In the rows, zero is written as 128.
A single turn carries every row of the set below to another of its rows. Some are shown first; where does it send the rows asked next?
bupi: [130  91 150 162 118 142 146 127 121  85 120 161 136  97]
kepe: [138 133 151 185  98 120 136 106 156 121 145 140 122 112]
pafev: [125 113 166 135 150  95 108 129 122 134 104 138 106 149]
Soku: [117 117 148 119 119 152 120 120 142  99 129  91 105 145]
Vof: [150 152 141 140 131 121 131 100 155 105  89 123 154 145]
pivap: [116 100 146 129 112 165 141 121 149  90 120 154 140 135]
Budis: [157 110 144 162 141 110 157 130 148  83 105 126 128  97]
bufa: [150 136 119 148 159 120 123 115 132 119  83 121 106 137]
kesim: [132 145 161 139 143 139  95 145 140 119  89 134 129 145]
luri: [128 106 159 162 121  83 134 105 132 136 138 141 101 128]
rele: [141 158 154 170 111 155 113 130 160 112 115 136 139 123]
lote: [138 151 144 130 122 127 128 157  95 134 118 146 123 114]
vur: [125  92 147 163 107 113 105 120 126 107 155 113 131 120]
Zita: [113 130 143 104 126 159 148 110 129 123 116 134 132 155]
kor: [132 110 166 139 149 107 134 150 116 120 126 161 140  96]
Nima: [118 119 161 134 105 156 142  84 160 118 113 148 107 125]
lupog: [125 142 143 122 140 132 157 109  87 138 114 128 124 128]
Vokar: [135  99 123 163 145 116 106 126 115 120 125 115  93 121]
buf: [125 142 156 117 110 111 135 121 106 113 126  87 125 138]
pogi: [135 116 147 158 135 121 156 119  83 116 116 145 126  92]
teni: [120  91 176 141 137 125 141 105 156 111 123 163 130 102]
Buda: [136  97 142 147 137 151 134 125 167  80 116 115 106 120]
gev: [128 157 141 127  96 157 133 117 121 132 110 137 101 132]
fopap: [135 127 158 149  98 118 120 104 150  99 135 118 169 134]
Zop: [149 138 153 144 124  87 157 127 110 103 113 109 138 110]

rele goes to kepe
Zop goes to buf
Where do these go?
pogi goes to lupog
Nima goes to teni
bufa goes to Vof

A single turn carries every row of the set below to another of its rows. Some are shown first; where does it send the rows asked next?
tuk: [104 130 117 121 119 152 176  98 106  99 131 124 141 128]
pilo: [136 142 154 106 110 118 163  79 111 119 161 161 134 145]
sim: [124 141 172 124 101 100 125 130 127 130 136 164 152 135]
Miz: [150 152 151  82 110 141 175  95 115 143 156 132 144 122]
dokon: [123 142 130 107 103 119 157  88 122 144 161 149 128 162]
zugus: [127 106 187 112 105 123 151 133 120 124 156 142 154 138]
rel: [125 149 110 121 127 130 141 110  82 142 122 149 135  95]
dofo: [144 134 118 133 133 123 129 133 101 137 103 119 103 151]
dibi: [142 121 109 130 134 133 124 115 100 125 117 116 101 144]
rek: [162 127 132 131 132 144 148 142 104 105 126  95 132 130]
kase: [144 127 112 143 134 122 132 111 110 151 120 119 112 148]
Fifo: [118 113 154 105 119 129 125 126 148 112  91 144 132 151]
teto: [111 143 120 108 107 142 195 106  99 126 129 136 143 154]
zove: [141 123 116 141 133 109 122 109 110 130 108 135 106 136]
nibe: [160 146 144  85 116 138 119 148 133 118  97 140 144 128]
pipos: [122 139 172  85  92 118 119 153 109 121 127 138 139 142]
Noduf: [149  94 173 113 118 127 150 122 123 124 154 147 161 118]
mavum: [122 134 155 105  95 113 124 149 103 140 141 174 148 141]
rupig: [155 115 104 116 136 147 140 140 103 129 118 104 131 124]
Nar: [139 135 135 110 118 125 111 148 144 135  96 130 149 123]
dasug: [167 143 150  75 109 135 156  91 118 143 143 148 142 119]
sote: [128 100 140 107 111 132 122 127 147 107  93 130 136 133]
vul: [154 160 152  96 110 134 165  94 120 146 152 157 154 122]
Nida: [111 136 161 111  98 109 125 152  85 126 129 149 121 143]
lozo: [128 144 151  86  80 108 164 116 108 140 148 144 133 160]
boki: [116 133 113 112 116 141 157 117  73 143 123 158 144 105]
Gavem: [119 154 113 111 121 146 165 121  73 133 117 137 134 106]
vatug: [132 171 146  82 126 148 126 134 125 124  97 129 134 125]
Kuv: [147 104 186 125 112 119 138 132 109 115 148 138 151 124]
bako: [132  95 148 116 125 122 130 108 145 104 103 150 135 136]
dirum: [134 130 143  90  96 114 163  99 128 135 136 137 112 173]
zigip: [131 140 126 130 142 157 165 135  98 118 121 103 136 154]
Fogok: [159 143 140  91 123 138 156  98 115 151 153 144 153 100]
memi: [145 109 178 119  98 117 145 140 129 130 145 143 163 127]
kitu: [117 116 147 117 126 136 126 107 147 104  90 137 141 130]
Mena: [118 151 115 119 127 148 155 105  71 128 132 154 132 114]
lipo: [138 148 151  96 133 150 120 147 124 112 104 108 135 146]
mami: [155 142 145 126 138 150 163 145 104 137 141  97 138 141]
lolu: [130 120 113 104 127 154 175  96  84 106 141 137 134 124]
dez: [102 118 136 107 112 154 192 121 110 112 122 136 153 137]

dokon goes to tuk
Kuv goes to dasug
zove goes to bako
Where do these go?
dez goes to mami
dibi goes to sote
Gavem goes to dofo
teto goes to zigip
sim goes to pilo

A single turn carries every row of the set below to another of its rows. Some are shown first; where does it send the rows asked next?
pefo: [110 126 172 156 165 105 144 131 139 147 122 100 130 144 114  93 167 162
 113]
besef: [100 131 159 155 108 100 143 155 145 151 121  89 107 128  76 125 137 151
 131]
Tupez: [128 134 149  89  94 114 126 124 144 139 142 136 121 134  88 102 117 146
 152]
Lutel: [126 128 143 132 140 117 136 110 138 142 128 143 120 133 102  99 107 150
 194]
rugod: [146 122 163 143 138 131 109 126 147 150 131 118 172 155 113 135 124 130
 151]
buk: [141 105 150 134 149 112 159  99 152 146 107 130 159 104 107 109 160 148
 102]
sevu: [158 136 147 120  96 118 111 147 137 140 120 144 145 142 111 114 159 126
 160]
baf: [124 131 154 145 109  96 119 112 164 139 141 104 151 143  64  83 160 128
 155]
biz: [123 147 142 126 160 124 110 140 139 147 146 165 134 126  96 111 132 150
 170]
modu: [133 124 115 132 144 110 172 116 118 126 124 118 171 120 113  77 142 157
 114]
rupi: [154 151 141 115 161 102 152 142 142 174 112 130 133 123 109  91 152 115
 111]
Dodot: [129 167 152 124 129 149 118 138 134 168 133 152 127 136 112  97 126 119
 122]
Bolat: [133 131 169 141 113 151 114 129 104 153 127 131 132 135 102 105 147 102
 130]
lat: [122 146 162 149 137 135 156  93 106 157 120 101 164 122  98 127 123 146
 155]
pidig: [144 158 142 149 148  92 130 122 155 146 118 112 118  95  90 123 136 166
  96]
Lakek: [123 119 118 143 157 124 148 145 152 151 113  94 156  85 110  86 113 124
 135]
bube: [154 187 118 148 127 132 135 142 150 134 131 133 151 130  76 101 159 140
 146]
fab: [136 156 146 155  98 113 172 103 132 135 138 130 153  89  90 122 139 158
 125]
zutom: [139 168 149 131 125 120 125 118 164 154 135 141 125 112  50  92 143 156
 123]
Viz: [102 111 152 150 129 100 138 136 160 152 132 100 168 160 112  88 144 152
 117]
sofod: [133 124 159 127 129 120 107 123 129 148 137 117 155 152  96  90  84 149
 134]
zuzu: [151 149 149 144 108 115 126 124 172 106 120 100 143 130  86  78 130 111
 147]
Sene: [ 83 128 116 139 142 120 138 144 139 145 125 112 113 102 112  82 148 140
 162]
fip: [135 139 141 172 107 100 140 178 144 144 106  96 129 106 100 108 124 143
 157]
zuv: [129 104 149 144 139 114 131 149 175 118 117 104 168 111 113  95 111 134
 122]
gid: [141 132 159 155 147 121 124 105  97 142  80 118 150 120  87 106 113 149
 139]
vizuv: [125 115 147 155 109 110 144 131 104 146 145 127 119 103 118 135 142 114
 153]
kob: [109 136 163 152 135 130 130 145 146 147 109 118 101 101 132  86 167 131
 131]
dufun: [134 170 101 158 137  97 142 139 128 160 138  99 155 107 100 115 149 154
 120]
gabu: [135 143 141 104 177  93 158 144 131 143 151 126 138 111  93  98 150 140
 136]
sufev: [127 119 138 152 115  91 141 119 112 145 112 137  88 129 118 106 114 136
 145]
nubo: [115  91 168 171 157 147 143 120 145 138 124 125 150 127  94 106 151 139
 135]
sagi: [139 143 113 162 114  97 142 110 122 130  90 144 142 122  75 116 147 156
 118]
gono: [156 160 150 152  89  94 151 139 136 156 145 108 152  91  95 104 153 142
 146]
bapaf: [133 145 121 131 119  86 135 125 146 121  98 114 107 136  63 124 141 145
 123]
lop: [119 113 137 166 140 146 160 124 134 144 118 118 149 134 109  60 106 142
 137]

pefo goes to Bolat
biz goes to sagi
buk goes to rugod
Where do these go?
lat goes to zuzu
nubo goes to sevu
kob goes to vizuv

